Each path below is one point turned by a fixed rotation once a step. After each direction that follows a path, write how fast that rotation turns it, in deg/step (0 if it stays still).
Each turn is a multiple of 5 degrees from 10 to 175, or 0.
Rotation 1:
[-1.23  2.70 -4.15 -1.58  1.31 -0.06  3.69  2.86  1.05  0.61  1.78 -0.62
 -0.68  3.45  3.63]
[-1.58  2.15 -3.26 -1.19 -2.34  0.66 -1.34  3.81 -0.82 -3.64  1.56  1.67
  2.44 -2.92  2.64]
[-3.45 -0.24  1.94 -0.90 -2.04  0.48 -2.13  4.68  3.66  2.67 -0.16  0.99
  1.73 -1.28  2.22]
[ 0.94 -0.09 -0.49  2.70  0.95  1.58  1.69  5.30  0.47  3.90  3.30  1.17
 -1.80  1.72  1.87]
[-0.25  1.06 -5.66 -0.91  2.60  0.82 -0.44  3.86  0.40 -1.83  0.05 -2.19
 -1.90 -0.58  2.84]
[-3.59  2.83 -0.88 -1.88 -1.75  0.61 -1.29  2.86  2.23 -2.92  0.31  0.79
  3.04  2.92  3.41]
[-0.43 -0.74 -0.32  0.63 -1.58 -0.53 -0.47  4.89  0.79  2.72  3.19  2.82
  3.80 -2.38  2.05]
[-1.38  1.25 -0.85  0.10  0.00  2.01  1.35  4.14  2.10  4.22  0.40 -1.27
 -3.74 -2.58  2.27]
[-0.75  1.08 -2.28  1.70  0.23  1.92 -1.64  5.23 -0.39 -3.31  0.39  0.05
 -3.18  3.32  2.12]
[-2.18 -1.80 -3.13 -1.95  2.17 -1.94 -0.79  4.07  2.12 -1.39  1.01  0.43
  3.69  1.42  3.00]
[-1.86  3.95 -0.61 -1.04 -1.01  1.82  1.86  2.35  1.33  2.73  3.24  0.52
  3.22 -1.30  2.81]
[ 0.90  0.90 -1.89  1.63 -3.35  1.49 -2.31  6.14 -0.18  1.38 -0.08  0.23
 -1.66 -3.11  1.49]
[-3.09 -1.92 -0.85 -1.14  0.97 -0.76 -0.15  5.38  2.84  0.07 -1.43  0.25
 -3.58  3.08  2.40]
[-1.39  0.84 -2.15 -0.18  3.62  0.81  1.70  3.46 -0.37 -1.85  4.64  1.89
  1.55  1.70  2.68]
[-0.96  2.42 -2.75 -1.08 -0.07  1.96 -2.52  3.04  1.85  0.50  0.91 -2.12
  3.72 -3.60  2.88]
[-1.03  2.30  0.31  0.57 -4.82  0.65 -0.70  4.92  1.96  3.12 -0.88  0.21
  0.08  2.14  2.25]
[-0.57 -2.19 -2.71  0.17  0.67 -1.80  1.58  6.10 -0.46  1.23  1.80  2.81
 -2.84 -0.31  1.77]
[ 1.64 -0.79 -0.90  1.40 -0.07 -0.37 -0.90  0.88 -1.62 -0.85  1.00  0.90
  0.63 -0.69 -0.60]
145
[-0.89 -0.27 -1.14 -1.04  0.12 -1.15  0.90  0.02 -0.66 -2.32 -0.51  0.93
 -1.16  0.71  0.19]
90
[-0.61 -0.25  1.02 -0.26 -2.13 -0.50  0.48  0.55 -0.23  0.80 -0.37  1.59
 -0.79 -1.80 -0.35]
80
Rotation 2:
[ 3.00  1.74 -0.58 -1.25  0.84 -3.71 -1.33 -1.24  3.48  2.62  1.58  0.49
 -0.63 -1.51  1.80]
[ 1.51 -2.82 -2.22  1.73  2.77 -2.33  0.79 -0.93 -0.97  4.08 -1.30  1.65
 -2.02 -1.13  1.55]
[ 1.93 -1.18  2.77 -2.46  0.49 -1.74  0.00 -3.85  2.48  3.12 -1.83 -1.72
 -1.73 -0.26  0.74]
[ 5.04 -0.44 -1.83  0.15  0.11 -1.40  0.55 -1.59  0.22  3.43  2.09  1.40
 -0.36 -2.87 -0.29]
[-1.04 -2.21  0.17 -0.15  1.24 -4.25 -0.05 -0.03  2.17  4.05 -1.54  0.15
 -1.44 -2.86  1.87]
[ 3.80  0.93  0.19 -0.85  2.96 -1.53  0.53 -3.43  0.50  3.18  0.01  0.87
 -2.07  1.78  1.51]
[ 2.99 -4.45 -0.05 -0.48  0.03 -1.43  0.14 -2.23 -0.39  3.11 -0.46 -1.04
 -0.79 -3.98 -0.08]
[ 1.94  1.85 -0.76 -1.44 -0.55 -3.28  1.06 -1.32  4.06  4.28 -0.94  0.90
 -0.68 -1.41  0.69]
[ 2.17 -2.16  0.12  0.68  3.35 -2.97  0.94 -0.76 -1.83  3.35  1.87  2.06
 -2.72 -1.17  2.06]
[ 1.94 -1.93 -0.36 -1.29  1.30 -1.38 -1.30 -3.50  2.47  3.17 -3.26 -2.38
 -1.19 -1.23  1.08]
[ 4.08 -0.33  0.35 -0.64 -0.75 -1.62  3.17 -2.06  0.10  4.53  0.76  2.31
 -0.76 -1.72 -0.80]
[ 0.80 -2.20 -0.29 -0.46  1.27 -4.49 -1.61 -0.34  2.04  2.23  0.98 -0.41
 -1.21 -3.82  2.11]
[ 2.59  0.50 -1.81  0.43  2.70 -1.47  0.98 -2.82  1.16  4.50 -2.41  1.20
 -1.83  1.32  1.32]
[ 2.77 -3.71  2.65 -2.04  0.67 -1.98  1.02 -2.51 -0.52  2.78  0.45 -0.77
 -1.68 -2.65  0.41]
[ 3.65  1.22 -2.15 -0.65 -0.21 -2.45 -0.95 -1.91  3.63  3.43 -0.03 -0.09
  0.28 -2.62  0.91]
[ 0.27 -2.17 -0.13  0.69  1.82 -3.44  2.18 -0.07 -0.34  4.53 -0.35  2.68
 -2.27 -1.26  1.30]
[ 2.84 -1.19  1.37 -1.88  2.47 -2.24 -1.61 -3.74  1.80  2.07 -0.58 -2.01
 -1.78 -0.38  1.90]
[ 0.46 -1.10  0.19  0.33  0.23  0.48  0.54  0.03  1.59 -2.53 -0.50  1.67
  0.17  0.14  0.18]
0
[-1.60 -1.85  1.41 -0.62 -0.35 -0.90 -0.81  0.35  0.26 -0.53 -0.39 -1.34
 -0.18 -1.27  0.43]
155
[-1.10  0.49  1.76 -0.75 -0.71 -0.35  1.97  0.09  0.34  0.93 -1.04  0.87
 -0.37  1.20 -0.37]
135
[ 1.48 -0.81  0.68 -0.81 -1.05  1.67  0.39 -1.50 -0.48 -0.18 -0.63 -1.18
  0.33 -0.18 -1.32]
100
Rotation 3:
[ 0.73 -0.93  1.05 -0.48 -2.38 -0.75  0.16  3.44 -3.57 -0.79  1.30 -0.09
  0.10 -3.45  0.88]
[ 2.45 -0.11 -0.11 -1.57  0.26  1.15 -2.91  0.32 -1.95 -0.56  3.26 -3.33
 -1.69 -1.34  2.28]
[ 2.31 -0.51  1.70  0.99  0.89  0.13  2.56  1.75 -1.97 -1.00  3.64 -1.23
  0.37  1.77  3.37]
[-0.41 -0.33  0.99 -1.74 -1.20 -1.46  0.39  2.05 -3.64 -1.98  2.84  2.13
 -0.36 -2.22  2.29]
[ 2.25 -0.14  0.52 -1.74 -3.06 -0.39 -2.29  0.85 -3.21 -0.83  1.83 -3.36
 -0.33 -1.05  1.25]
[ 2.64 -0.01  0.82  1.23  1.89  1.25  1.26  2.83 -1.96  0.32  2.58 -2.50
 -0.06 -1.39  3.19]
[-0.39  0.04  0.98 -0.66  0.79 -0.50 -0.04  1.16 -2.56 -3.33  4.67  1.17
 -1.17  0.62  2.59]
[ 2.08 -1.43  1.52 -2.54 -3.44 -1.12  0.52  1.48 -3.40 -0.12  1.90 -0.91
  0.54  0.19  1.09]
[ 1.96  1.14  0.29  0.01  0.02  0.31 -1.12  1.94 -2.26  0.79  1.63 -1.82
 -0.01 -3.81  3.90]
[ 0.93  0.38  1.17  1.48  1.15  0.40 -0.61  1.29 -2.10 -3.66  3.97 -2.30
 -1.09  1.18  1.83]
[ 1.22 -2.50  1.51 -2.11 -1.33  0.03  1.83  3.03 -3.07 -0.68  3.04  0.45
 -0.27  0.22  1.28]
[ 1.61  1.32 -0.06 -2.73 -1.49 -1.18 -1.70  0.17 -3.05  0.38  2.46 -0.56
  0.31 -2.30  3.57]
[ 2.06  1.09  1.53  2.16 -0.69 -0.46 -0.20  1.99 -2.83 -2.20  1.91 -3.61
  0.38  0.03  1.84]
[ 0.70 -2.07  0.81 -0.51  0.99  1.28  0.94  3.41 -2.53 -1.72  3.48  0.35
 -1.50 -1.39  1.15]
[ 1.61 -0.32  0.81 -3.78 -1.20 -0.56 -0.81 -0.43 -2.22 -0.18  3.40 -0.54
 -0.33  0.93  3.06]
[ 2.02  1.34  1.48  1.00 -1.78 -1.37  1.08  2.05 -2.91  0.03  1.12 -1.80
  1.74 -1.19  3.32]
[-0.03 -0.23  0.34  0.63  0.33  0.30 -1.79  2.73 -2.77 -2.89  2.76 -0.90
 -1.91 -3.10  0.91]
[-0.08 -0.52  0.05  0.16  0.79  0.50  1.38  1.79 -0.02  1.40 -0.63  1.27
  0.21 -1.94  0.38]
140
[ 1.37  1.18 -0.28 -0.44  0.72  0.32  0.02 -1.00  0.71  1.97 -0.11 -1.11
  0.69  0.17  1.70]
110
[ 0.57 -0.03 -0.30  1.49  0.79  1.14 -1.20  0.80  0.31 -0.34 -0.43 -2.12
 -0.74 -1.15 -0.89]
95
[ 0.68 -0.72 -0.15  0.20  1.38  0.23 -1.09 -0.89 -0.11 -0.14 -0.68  1.08
  2.43  0.04 -1.28]
0
Rotation 4:
[-1.11  0.24  1.10 -2.08  0.01  3.27  0.38 -2.71  0.74 -0.93  4.62 -0.20
 -1.30 -2.94  0.75]
[ 0.28  1.40 -1.63 -1.60  0.25  1.11 -2.51  0.29 -0.75  0.99  4.43  0.20
 -2.70  2.13  2.82]
[-2.31  1.30 -3.18  0.03 -1.99  4.06 -2.44 -0.03  1.51  0.35  1.89  1.48
  1.68 -0.18  0.34]
[ 0.39  3.76 -0.99  2.74 -1.66  1.85 -0.58 -1.92  1.91 -1.06  1.34 -0.68
 -2.80 -1.83  2.25]
[-0.96  1.43 -3.76 -1.94 -3.24 -2.13 -2.83 -0.24  0.96 -2.09  1.03 -2.08
 -1.27  0.11  1.77]
[ 0.25 -0.30 -0.31  0.10 -6.13 -0.14 -0.94  0.57  1.55 -0.17  2.19  2.41
  0.65 -2.77  0.54]
[ 0.31  1.19  1.40  1.17 -3.03 -1.27 -2.19 -2.19 -1.74  1.86  1.69 -2.01
  1.08 -1.28  4.88]
[-3.33 -1.53 -2.26 -0.30 -2.03 -1.80  0.89 -1.63 -0.04  0.75  3.98 -2.38
  1.32 -0.89  0.50]
[-1.32 -1.20 -0.25  2.89 -3.22  0.69  0.82  3.10 -1.42  1.95  3.49 -0.02
 -2.43 -0.40  1.90]
[-2.34  0.97 -1.46  0.86 -1.36  1.94  0.93  2.21 -1.26 -0.99  0.16 -1.83
  2.91  0.48  4.59]
[-3.14  1.41  0.58  2.64 -0.47 -0.94  2.04  1.13  2.40 -3.21  3.46 -0.05
  1.12 -1.04  0.73]
[-2.24 -0.06  2.62  0.50 -1.30 -0.38 -2.80  2.89 -1.56 -3.42  1.45 -1.41
 -1.95 -0.04  1.91]
[-0.83 -0.77  1.60 -3.79 -1.20  2.15  0.69  0.42 -0.47 -2.90  2.74  0.34
  2.22 -1.62  2.53]
[ 0.06  1.72  2.85  0.19  1.24  0.27 -1.28 -0.27  0.11  0.17  6.05  1.85
  0.09  0.39  2.43]
[-3.55 -0.05 -0.31 -0.94  0.55  3.58 -4.26 -0.43 -0.80 -0.42  3.23 -1.51
  0.23  0.40  0.38]
[-0.10  1.20 -1.53 -0.87 -0.50  4.70  1.50 -0.51  1.21 -0.87  3.69  0.46
 -3.05 -1.54  1.34]
[ 0.89  3.87 -2.72 -0.32 -0.65  0.48 -3.17  1.13  1.24 -0.92  1.90  0.47
 -1.28  2.23  3.43]
[ 1.16  1.04 -1.48 -0.80 -0.69  0.55 -1.56 -1.67  0.95  0.66 -0.29  0.55
 -0.97 -0.23 -0.46]
25
[-0.49 -1.73 -0.84  1.02  0.19  0.10 -0.66 -1.07  0.03 -1.16  0.46  1.30
 -0.26 -0.17  2.05]
0
[ 0.61 -1.42 -0.82 -1.78 -0.62 -0.03  0.79  1.31 -0.60 -0.44  0.22 -0.09
 -2.14 -0.05 -0.01]
100
[-0.42 -0.90  0.93  0.90 -1.22  2.03 -1.24  0.74 -0.81  0.38 -1.17  0.36
 -0.27 -0.94 -0.77]
120
Rotation 5:
[ 1.78  2.42 -0.30 -1.84  3.22  3.04 -0.67 -2.66  2.86 -2.68 -0.47 -1.45
  0.68 -2.91 -0.96]
[ 1.55  1.99 -1.98 -1.21  2.33 -1.58 -2.77 -0.50  3.67 -3.57 -0.06 -2.27
 -0.02  1.39 -3.37]
[ 0.22  1.50  1.29  0.75  4.13 -0.40 -4.22 -0.49 -0.41  0.55  0.71 -1.90
 -0.20  0.98 -4.54]
[ 3.65  2.00  1.68 -0.90  3.29 -0.83 -2.41  0.15  0.08  2.11 -2.81  1.46
  0.96 -2.01 -3.80]
[ 3.33  5.15  1.01 -4.34  1.11 -0.96 -0.75 -0.80  0.73  2.51 -0.24 -0.14
 -0.53  0.22 -0.44]
[ 2.37  3.43  1.27 -2.45  2.94  3.02 -3.14 -1.97  0.25 -0.73  0.41  0.56
 -1.67  1.49  2.11]
[ 3.41  1.54  0.06 -1.52  3.51  0.95 -2.59  3.61  0.96 -3.49 -0.53  1.03
  0.64  2.31 -0.01]
[ 1.07  2.73  0.72 -1.92  4.06  1.61 -0.31  3.64 -2.67 -1.18  0.54 -2.81
  1.91  0.98 -2.48]
[ 0.59  2.10 -1.46 -2.26  3.39  2.26 -0.24 -1.09 -2.79 -1.22 -4.31 -0.90
  1.41 -1.00 -2.27]
[ 0.21  4.52 -2.53 -3.20  1.24 -2.67 -1.67 -0.93 -1.12 -1.60 -3.71 -0.34
 -1.09  1.71 -1.55]
[-1.84  4.78  1.83  0.37  2.70 -1.17 -3.64 -0.45 -2.67 -0.38 -1.20  0.75
 -2.45  1.39 -0.22]
[ 0.75  4.23  2.99  0.73  3.03 -0.64 -1.13  2.20 -0.71 -1.63 -2.65  3.09
 -0.03 -2.01  0.28]
[ 0.84  6.26  1.92 -1.67  2.14 -0.77  2.18  1.01  0.23 -2.19  0.46 -0.95
  1.92 -2.06  0.99]
[ 0.07  3.98 -0.17 -0.26  2.82  2.29 -0.38 -3.49  0.44 -4.27 -0.03 -1.77
  1.08 -1.11  0.57]
[ 1.06  2.23 -1.61  1.29  3.20 -1.91 -2.53 -0.99  1.76 -4.97 -1.23 -0.33
  1.30  0.89 -1.78]
[ 0.17  3.05  1.17  1.99  3.57 -2.86 -2.43 -0.10 -1.63 -0.46  1.26 -1.84
  1.96  0.52 -3.68]
[ 2.77  2.78  1.07  0.71  3.02 -1.28 -1.89 -2.74 -1.39  1.75 -1.93  1.23
  2.45 -2.69 -2.40]
[-1.01 -0.90 -0.12  0.34 -2.40  0.98  1.14 -0.06  0.10  0.24  0.77  1.47
  0.26  0.64 -0.96]
0
[-2.45  0.97  0.08  0.56 -0.17 -0.46  0.84  0.42 -0.18 -1.41 -0.99 -0.17
 -0.99 -1.33  0.21]
25
